Rows are one point carried round by a steady rotation, each followed by how many steps it has turned.
The counts run from 0 to 259.
[ 11.4 -20.3 -10.1   4.4 -13.4 -18.9  19.3  21.7  -1.4  -2.8   7.3  21.5
 -36.3  22.0  15.5  -0.5  -5.5   4.1  11.8  -8.8   2.9   4.1 -17.1 -10.5
   0.4  -9.7  -4.4 -11.6  -7.1 -34.1  22.1   8.3  -6.8  -1.6  -6.0   1.6
   8.5 -18.1   2.4  -2.9  10.3   7.9   9.1  -3.0 -14.0  -9.5  13.4   5.7
 -21.1  -2.7   2.1  18.1  13.4 -19.4] -> 150
[ 13.2 -21.2  -1.1   2.8 -10.2  -7.0  -0.1  15.7   0.6  -1.7   3.3  25.2
 -12.8   9.5  -7.2  -0.9   5.3   3.5  11.0   3.6  -2.2  12.5 -31.9  -7.5
  20.1  -4.1 -20.5  10.9 -16.3   2.3  25.2  -8.7  -1.5  -0.6 -11.6  22.0
  13.3  -4.9   6.1   4.0   6.7  -4.5  24.0  24.8 -15.5  -4.7  -3.4  -5.6
 -17.0  -5.3   4.5  37.9  18.5 -20.6] -> 139
[  9.3  -8.6  -5.4   3.3  -0.4 -13.7   3.3  12.2  -3.3   4.8   8.4  32.0
 -18.2   9.1   0.8  -7.2   5.7   9.5  13.2   8.1  -8.5   1.1 -28.8  -0.5
  31.8   9.1 -23.3   7.5 -27.7 -11.1  22.3  -3.0   2.6  -8.2  -7.0  11.5
  25.4  -3.5  -0.7   7.5  13.1  -3.6   3.7  -1.0 -10.0  -3.9   0.8   1.8
 -32.8   5.9  -2.1  25.7  14.0  -9.5] -> 223
[ 16.3 -23.4   8.8 -11.8 -11.6 -19.7   7.7  17.6  -3.9  -6.6  11.1  10.3
 -15.3  15.6  -3.4  11.1   2.4   7.8  19.0   4.4  -1.7  12.0 -10.7 -10.8
  14.3   3.4 -15.6 -12.4 -13.0 -26.4   2.1   1.8  -7.7  -3.7  -0.6  10.5
   2.8 -18.9  13.9 -10.6  -4.0  -6.3   9.6  11.3 -18.8 -26.5   8.1  14.9
 -23.4   1.4  -7.8  42.3  16.9 -12.1] -> 211
[ 14.1 -29.2 -16.5  -8.8  -4.1 -16.3  -6.5  24.3 -10.0 -14.3  10.8   2.3
 -10.4  20.5   7.2  -1.6  -0.4   0.2   4.0   6.2  11.4  -3.3 -25.4   2.8
   6.2 -10.7 -12.6 -10.3  -3.5 -21.1  11.3  -4.8 -19.1 -21.0   2.4   5.0
  -5.3 -13.1   4.7   1.0  18.2   4.4   2.3   9.4 -15.4  -7.7  14.4  15.8
 -34.5  -2.2 -11.0  33.6  15.9  -4.3] -> 236
[ 11.6 -13.5  -2.8   6.8   1.0 -18.7  10.6  13.0   1.1   9.0   7.3  36.7
 -22.7   9.8   3.1 -11.4   1.9  15.5  11.1   3.4  -6.8  -2.2 -27.7  -3.0
  28.6   7.3 -17.1   8.5 -27.2  -8.9  15.4  -5.4   3.1  -9.9  -9.6  18.4
  25.8   0.0   5.4   9.9  14.0  -2.0   5.3  -4.3 -12.2  -7.5  -1.5  -2.3
 -34.4   2.6   1.0  19.2  14.2 -10.8] -> 222
[ 15.5 -16.9  -5.1  -3.8 -12.4 -18.0  27.8  -0.7   0.5  -5.1  14.9  17.0
 -29.1  15.3  18.1  -4.2 -15.8   3.2  13.2  -0.5   8.9   6.2 -21.7  -2.3
   9.7  -8.3   2.6  -5.2 -17.6 -19.1   7.8  -2.6 -22.6  -9.8 -24.9   8.7
   7.7 -17.5   6.6  -6.4  -0.9  -6.6   8.6  -1.4 -15.0 -11.5   5.9  -8.8
 -28.8   0.2   3.3  23.8   3.0 -19.0] -> 66
[  4.6 -17.3 -19.1   3.3   9.0  -2.8 -12.2  13.0   1.9  -8.7  14.1  17.2
  -3.5  10.8   8.5  -7.3   5.3  -4.1   3.0   8.7   6.9   5.4 -38.6   1.4
  12.8  -4.4 -17.5   5.1 -30.6   0.8  20.1 -13.4  -7.0 -12.3   9.7  13.6
   7.8  -5.6   6.5   3.5  18.4   4.8   9.3  23.6 -12.1  -1.8   8.6  10.9
 -38.6   6.9  -0.3  21.7  20.4  -5.9] -> 107
[ 11.5 -20.8   6.1  -6.2 -13.3 -17.6  22.4  17.7   6.8   2.5   9.1  20.2
 -21.3   9.9  -4.9   6.7   0.9  -1.5  25.4   0.9   5.6   5.2 -17.2 -16.4
  10.7  -7.7   3.0 -12.3 -10.3 -23.2  12.1  -5.5  -9.6  18.6 -15.5  17.8
  18.4 -13.7   4.0   0.7  13.9   6.2  18.3  12.0 -11.0 -24.3  -4.4  -2.2
 -23.0   2.8  12.3   8.4  21.4 -19.1] -> 1
[ 10.9 -13.1  -2.0 -11.8  -1.4 -15.3   3.7  13.4  -7.5  -7.7  17.7  13.5
 -20.7  24.7  11.3   2.2   2.9   1.9  16.5  -2.2  -2.1  12.7 -12.1  -7.3
   6.1  -2.2 -18.6 -10.0 -17.5 -32.5  20.0  17.6  -6.8  -3.6  10.3   4.0
   1.8 -26.2  12.4  -6.2   3.9   4.0   6.3  -2.3 -18.4  -7.7  19.4  16.9
 -33.0   4.4  -6.3  27.2   9.3 -13.6] -> 153
[ 10.5 -21.7 -21.6   5.1   0.5  -7.1  -1.4  17.0  -7.3  -8.3  12.5   7.8
  -4.6  10.2  -3.0  -3.3   6.8 -26.9  17.5   6.3  15.2   1.7 -30.6   5.4
  13.5 -20.6 -12.3  -1.8 -13.3  -4.5  27.1 -13.6 -20.6  -4.1 -10.8  11.8
   2.8 -21.9  -6.6   2.5  16.7   5.3   8.5  24.8 -10.3  -9.9   5.0   9.7
 -17.1  10.3  -1.0  31.3  20.8 -17.3] -> 114
[ 15.1  -8.4   6.0 -10.2   8.1 -20.6   3.1   4.1   0.4  -5.5  13.0  25.0
 -11.4  15.5  -3.9  -9.1  11.9  10.3  24.7   2.2  -8.5  17.0 -15.2  -6.2
  26.6   6.9 -13.8  -0.4 -23.1 -18.1   5.0   0.6   3.5  -2.5  -2.2  15.6
  19.5  -7.3  13.8   6.5  -2.4   0.5   5.9   4.1 -14.4 -17.4  -3.7  10.7
 -35.8   8.0  -0.8  26.4  17.6  -7.2] -> 218
[ -6.7 -27.0 -19.7   4.5  -0.1  -4.4  10.1  25.9   7.1   3.0   5.5  19.1
  -8.8  -3.3  -4.0  -6.9   4.9   0.9   7.0  -1.7   5.3   1.7 -23.4   3.1
  32.0 -16.8  -0.3   3.3 -11.4  -9.0  23.3  -4.7   4.8  -4.1 -11.0  13.8
  14.7   2.0   2.6  14.1  33.5  15.8  10.8   7.5  -2.8 -11.2  -1.1  12.6
 -32.2   5.0   3.6  20.5  23.6 -14.0] -> 169
[ -1.1 -15.4  -8.6   3.7   9.1  -6.1   5.1  20.2   6.4  -1.1  13.1  30.3
 -18.2  14.2   3.6  -9.4  10.7   2.4  16.4 -11.2 -16.6   0.3 -18.2   1.3
  32.8 -10.0  -0.7  -9.2 -24.6 -13.5  32.4  -1.9  -1.5  -8.1  -5.2  -4.9
  15.0   7.5   2.0   6.7  10.7   3.1   4.7   2.1  -5.4  -5.4   5.4   0.7
 -42.1   7.5   5.0  24.1  11.4 -11.1] -> 226
[ 15.5 -15.8  -6.4  -1.0 -18.6 -20.2  14.5  22.3  -4.8  -3.1  10.2  20.4
 -31.7  20.8  16.3  -2.1 -10.6   6.5  10.6  -3.8   5.0   2.4 -17.6 -10.5
  -0.8  -4.5 -15.8  -6.4 -10.6 -29.9  19.3  11.9  -6.0  -7.3  -0.2   8.7
   4.7 -18.6   0.6  -8.0  12.8   8.1   9.6  -9.8 -19.4  -5.5  19.9   8.9
 -26.9  -3.1  -0.6  24.9  12.4 -14.0] -> 151
[  7.6 -15.1  -1.6 -14.0   0.1 -11.2   9.5  11.7   0.3  -8.4  18.4  16.0
 -24.3  26.0  14.9   3.3   6.0   4.0  21.3  -2.5  -1.1  17.2  -4.7  -6.8
   6.7  -5.2  -7.0 -13.0 -16.7 -34.2  19.7  13.8  -9.6  -6.9   9.7   3.1
   3.9 -20.1  17.5  -6.5   3.6   6.1   2.8   2.7 -14.2 -17.8  16.8  13.3
 -34.7   8.0  -1.2  23.3   5.9 -10.3] -> 154
[ 15.2 -10.5   9.8  -3.5 -22.5 -21.1  17.0  20.9  -5.2   5.8   8.8  14.9
 -16.8   5.9  -5.2   7.4  -0.9  -1.3  26.1   7.1   4.0   0.2 -24.2 -17.5
  16.9   3.2 -11.1   0.4 -19.7 -19.9  15.0  -2.2 -10.6  14.3  -8.2  19.0
  15.5 -27.1  -1.4  -2.0   8.2  -0.1  13.0   5.3 -13.9 -12.6  -3.0   2.0
 -20.5   2.1  -1.9  23.7  24.2 -19.7] -> 3
[  1.6 -15.0  -9.0  -9.2  13.3 -15.0  -2.4  19.3  -9.4   2.7  16.0  18.7
 -13.0  12.6  -2.8   4.5   7.8 -16.5  28.2   5.0   6.8  -0.6 -16.2  -1.6
  16.5 -10.7  -0.4 -18.1 -19.7 -32.1  26.5  -2.9 -13.1  -7.4  -0.3   0.7
  12.9 -17.0  -3.8   5.9  18.2  11.3  -1.3   8.8  -5.2 -15.0   8.9  16.2
 -24.8  12.4  -6.8  20.9  12.7 -15.3] -> 31
[  8.0 -23.5 -10.3   0.1 -14.9 -20.4  34.8  14.2  12.3  -7.1  16.3  -0.2
 -15.4   6.7  12.9  -2.6 -15.6  -2.6  10.5  -0.4  16.7   5.6 -14.1  -1.6
   6.5 -10.1   3.2   1.3 -17.5 -21.6   1.7  -0.2 -15.1   6.4 -16.3   8.8
   3.4 -23.2   9.3 -11.5   6.6   2.7  10.1  -0.3 -15.6  -9.9  10.3  15.2
 -32.4   6.9  11.9  16.8  20.2 -14.5] -> 124
[ -5.8 -27.6 -17.7  -9.1   6.7  -8.8  10.9   6.2   8.0  -7.6  15.0   3.5
   5.5   6.5   2.1  -8.9  -3.6  -0.3   4.2   2.8   1.4  10.4 -13.2  12.1
  35.4  -4.6  -8.2   2.2 -18.7 -11.3   7.5  -2.0  -9.4 -11.2  -8.0   6.7
   1.1  -9.6  26.5  -1.2   7.0  -3.3   3.6  12.8  -4.7 -10.9   9.5  23.7
 -45.1  15.6   7.9  29.8  12.7  -5.7] -> 44
[  2.7 -30.1 -15.2   1.7   1.4 -10.6   2.5  20.6   5.5  -4.0   2.7  31.4
 -29.3  15.3   4.5  -5.2   0.2  12.1  -2.8  -3.5 -10.4  15.5 -21.2   2.9
  15.5  -4.6  -7.7  -3.8  -5.6 -17.3  15.1   3.9   6.6 -18.7  -4.1   2.2
  16.5   8.7  20.1   8.8  13.4   1.0  15.9  17.7  -5.8 -19.6   9.4  11.7
 -31.8  -1.7   7.5  24.1   8.4 -11.7] -> 20
[ 15.0 -23.3   7.7  -7.8  -3.2 -21.6  14.5  13.3  -2.2  -5.8   9.2  12.7
 -17.8  14.8  -4.1   6.7   2.7  10.1  22.1   2.9  -3.2  18.9  -6.3  -5.9
  15.9   0.6  -7.2 -11.6 -13.2 -30.7  -2.0   4.2  -5.7  -4.3  -3.8   8.9
   5.6 -14.7  17.0  -8.5  -5.2  -3.7   8.0  11.5 -13.9 -31.4   1.9  18.4
 -19.6   4.7  -1.0  37.8  15.0 -13.5] -> 212
[ 14.3 -20.0 -15.5   3.9  -2.1 -12.3 -13.5  21.8  -5.2  -2.8   3.4  26.0
 -14.8  20.9  -5.6  -4.7   1.4  -3.7   9.5   5.6  -6.9   9.0 -29.3  -6.0
  10.5   2.2 -28.4  -4.7  -8.0 -17.9  21.1  -1.1   5.9 -10.1   4.4   7.5
  15.3   0.6   2.3   7.6  13.1   6.0  10.6  17.8  -9.2 -12.3  12.4  19.6
 -29.4   0.5  -1.1  24.9  21.2  -5.1] -> 23
[  4.2 -14.2 -11.0 -11.0  17.7 -18.4  10.3   4.9   8.4 -16.3  20.0  10.0
   0.9  16.9   2.1  -7.2   7.5  -9.7  23.5   8.8  12.6  10.3 -17.8   2.9
  15.7  -8.3   2.1 -10.3 -19.7 -22.2  -3.0  -6.8 -12.0  -3.9  -0.9   9.7
  12.4 -16.3  17.6   3.1  12.2   9.4  -0.4  10.0  -6.2 -24.0   6.9  19.1
 -38.6  22.2   9.5  11.5  19.0  -4.2] -> 245
[  0.0 -19.1 -11.7  -5.1   8.2 -12.1  11.7  15.2  -2.6  -2.3  17.0  20.7
 -21.5   8.9   8.1  -2.1  -2.1  -6.2  22.2  -1.8  11.8  -6.4 -16.4  -3.9
  14.8 -16.1  13.0 -13.9 -17.0 -27.9  15.0  -0.1 -10.8 -10.3  -6.3   5.9
  11.8 -20.4  -4.4   4.4  25.2  18.8  -2.2  -4.0 -12.3 -18.4   4.1   7.2
 -36.5   8.7  -3.1  12.1  15.5 -14.5] -> 33
[ 11.3 -20.2   0.8   6.7 -11.2  -8.0   6.5  16.6   6.0  -3.3   6.2  26.0
 -16.2   8.1   0.6  -0.9   4.1  10.1   9.1   4.1   0.2  12.7 -31.5  -6.2
  17.6  -5.8  -8.4   9.6 -19.4   4.5  16.8 -10.9  -4.4   0.0 -13.7  25.2
  13.2  -1.1   7.3   6.1   8.9  -6.0  23.6  21.6 -15.8 -11.2  -8.5  -9.8
 -23.4  -7.6   5.2  28.4  19.5 -20.1] -> 138
[  0.5 -19.3 -19.1  -2.6  14.6   4.0 -11.9  15.3   4.6  -8.4  16.2  15.7
  -1.7  14.5   1.1  -4.0  12.5 -11.6   8.1   5.8   3.1   9.3 -31.8   8.8
  16.8  -8.4  -8.7   0.9 -29.3  -1.6  23.2 -15.6  -9.5 -13.5   9.7   9.9
   5.4  -5.5  10.7   4.7  14.5   3.5  10.8  28.8 -10.8  -6.4   7.8  12.9
 -40.2  11.4   1.4  22.4  15.8  -6.7] -> 108
[  3.7 -15.4  -6.3 -10.5   7.7  -7.1  -2.3  -9.1   2.5  -2.3  16.6  19.6
  -3.0  10.4  -0.7 -10.0  -4.9 -11.5  21.2  11.3   6.7  15.8 -28.6   1.9
  24.4   0.5 -14.0   6.8 -20.2  -4.8  18.4  -7.8 -17.5  -3.5 -14.8  14.2
  15.5 -16.9  21.9   3.8   4.1  -6.6  10.9  23.5  -6.1 -12.2   1.1  -1.3
 -38.1   6.2   5.8  17.7   5.6 -15.7] -> 192
[  8.2 -18.2  -1.0   5.9 -11.4 -12.8  16.6   6.6  12.1  -2.0  15.5  17.8
  -8.8   0.3   7.7  -0.2  -8.5  14.2   7.5  11.5   2.5  15.5 -27.1  -5.9
   8.8  11.2 -16.5  13.5 -36.2  -0.1   1.0  -6.0  -3.2   3.4  -3.8  22.3
   9.1 -16.2  11.2 -12.2   3.4  -5.8  17.0  18.0 -18.7 -11.3  -0.4   7.8
 -30.6   1.1   4.0  28.6  22.4 -16.5] -> 132
[  5.9 -11.3 -12.9  -4.3  12.9 -22.6  23.5  14.3  -1.8  -8.3  12.3   9.5
 -20.0  13.9  11.6 -13.8   9.9   8.3  15.6 -10.7   0.1   6.1 -10.7   5.7
  20.8  -3.8  -4.2  -2.4 -24.8 -34.3  11.8   5.3  -1.9 -12.0  -5.0   0.5
   7.7 -15.5   8.7   0.1  -1.8   2.2  -1.7  -6.0 -13.7  -6.4  10.3  24.9
 -30.7  14.3  -0.7  32.0   9.8 -10.5] -> 96
[ 17.0 -17.8  -2.1   6.4  -8.8 -17.3   7.1  30.1  -8.2  -4.2   8.7  15.2
 -12.0  11.1  -3.0   0.2  15.0   4.7  18.4   1.0   1.8  -6.4 -21.9  -8.0
  18.9  -9.1 -13.0  -6.3 -12.2 -17.1  15.9  -6.8  -2.9  -6.6  -3.9  16.7
   6.2  -9.5 -14.6   5.0  15.9   8.7   2.9  -2.7 -17.3 -16.0  -3.2   9.6
 -17.5  -1.1 -12.5  37.6  28.9 -15.0] -> 87
[ -4.5 -23.7  -9.4  -0.3  14.3  -3.4   6.3   5.3   9.3  -6.4  19.8  25.7
  -8.8   7.0   4.5  -2.4   1.6  14.9  14.1   2.5   0.0  13.1 -17.5  -4.0
  22.0  -7.1  -1.0  -4.5 -24.6  -7.7  11.1   6.0   5.3 -10.9   6.2  16.4
  11.5  -5.2  19.1   7.4  28.2  15.4   3.0   1.9  -9.8 -26.7   2.8  12.4
 -43.0   5.8   1.6  14.9  18.1 -10.3] -> 162
[ -0.7 -17.3  -8.6  -5.4   9.4  -6.3   3.2  -6.5   7.6  -0.6  17.6  22.9
  -4.1  10.2  -3.7  -5.5  -1.3 -12.5  20.3   8.9   2.0  18.7 -24.2   0.9
  25.7  -5.7  -3.0   1.4 -19.5  -4.0  19.0  -9.6 -16.5  -1.4 -20.4  10.3
  21.1 -13.5  21.8   5.8   1.7  -3.8  12.6  24.5  -4.3 -18.2   2.1  -0.1
 -32.6  10.5  14.2  19.9   2.9 -19.4] -> 193
[ 15.1 -25.2   4.2   6.4 -15.5  -8.0 -10.0  22.8   1.4  -0.8  15.4  15.1
  -4.0  19.1  -7.5  10.4  13.1   2.4  11.5   9.8 -12.1   7.4 -25.5 -12.1
  19.1  -2.3 -22.9 -10.6 -17.7  -6.2  18.3  -9.0  -2.5   0.5  10.7  15.6
   9.2  -1.1  -0.5   5.4  18.3  -0.7   9.0  15.6 -11.3 -20.0  -1.4   2.1
 -30.4   1.8   0.9  30.3  25.0  -5.9] -> 81
[  2.5 -31.2 -16.1   0.8  -7.8 -16.5   5.3  18.3   9.1   1.5   4.3   9.8
  -2.6   1.2  -0.8  -6.3  -9.9   1.5  -7.5  16.0   2.8   3.6 -33.7  12.1
  19.4   3.9 -18.8  10.3 -12.8  -7.5  -1.2 -14.1 -10.5  -5.8  -9.3  14.2
   9.3   0.7  17.7  -1.0  12.0  -9.0  11.6  23.4  -6.0  -7.9   4.1  17.8
 -37.9   5.5   6.3  27.8  20.6  -8.8] -> 48
[ -1.7 -21.1 -22.9   9.8   9.6  -6.5   4.4  15.4   8.8  -4.7  12.7  23.6
 -16.0   6.2  15.5  -5.7  -6.0   8.4  -4.6   7.2   4.3   3.5 -35.7   6.0
   8.8  -3.1  -4.5   8.6 -32.4  -6.6   7.6 -11.0  -3.7 -15.1   3.2   7.0
  11.6  -2.0   9.9  -1.1  21.4   7.5   4.8  15.6 -13.4  -7.3   8.6  12.6
 -44.6   7.3   6.4  12.5  17.5  -9.3] -> 105
[  2.2 -16.3 -11.3 -11.0  -0.3 -12.2  16.1  15.2  -4.7   0.3  14.3  17.0
 -15.9   7.9  10.1  -3.5  -6.7  -1.1  17.2   5.4  15.2 -12.5 -21.8  -5.5
  15.6 -12.3   7.9 -11.0 -16.0 -24.5  13.9  -2.0 -17.2 -11.8  -5.7  13.7
   7.4 -19.8  -6.5   3.4  28.5  15.5  -0.2 -12.8 -16.0 -10.3   6.3   4.6
 -38.9   2.6  -7.6  16.3  21.7 -12.9] -> 34
[  3.0 -19.8  -6.2  -5.0   2.2  -9.0  -1.9  15.1  -1.7   3.4  10.1  17.4
  -2.0   4.4  -4.5   0.3  10.8   8.7   8.6  13.0   3.5   5.7 -29.8   5.2
  33.9  -0.6 -19.8   9.9 -16.5  -4.0  24.2  -3.0  -2.0 -13.6   3.9  27.1
  14.5 -11.7  16.2  13.1  32.5   5.0   5.4  11.0 -10.4 -13.3   2.4   9.6
 -32.5   4.6  -1.8  23.8  14.5 -11.3] -> 165
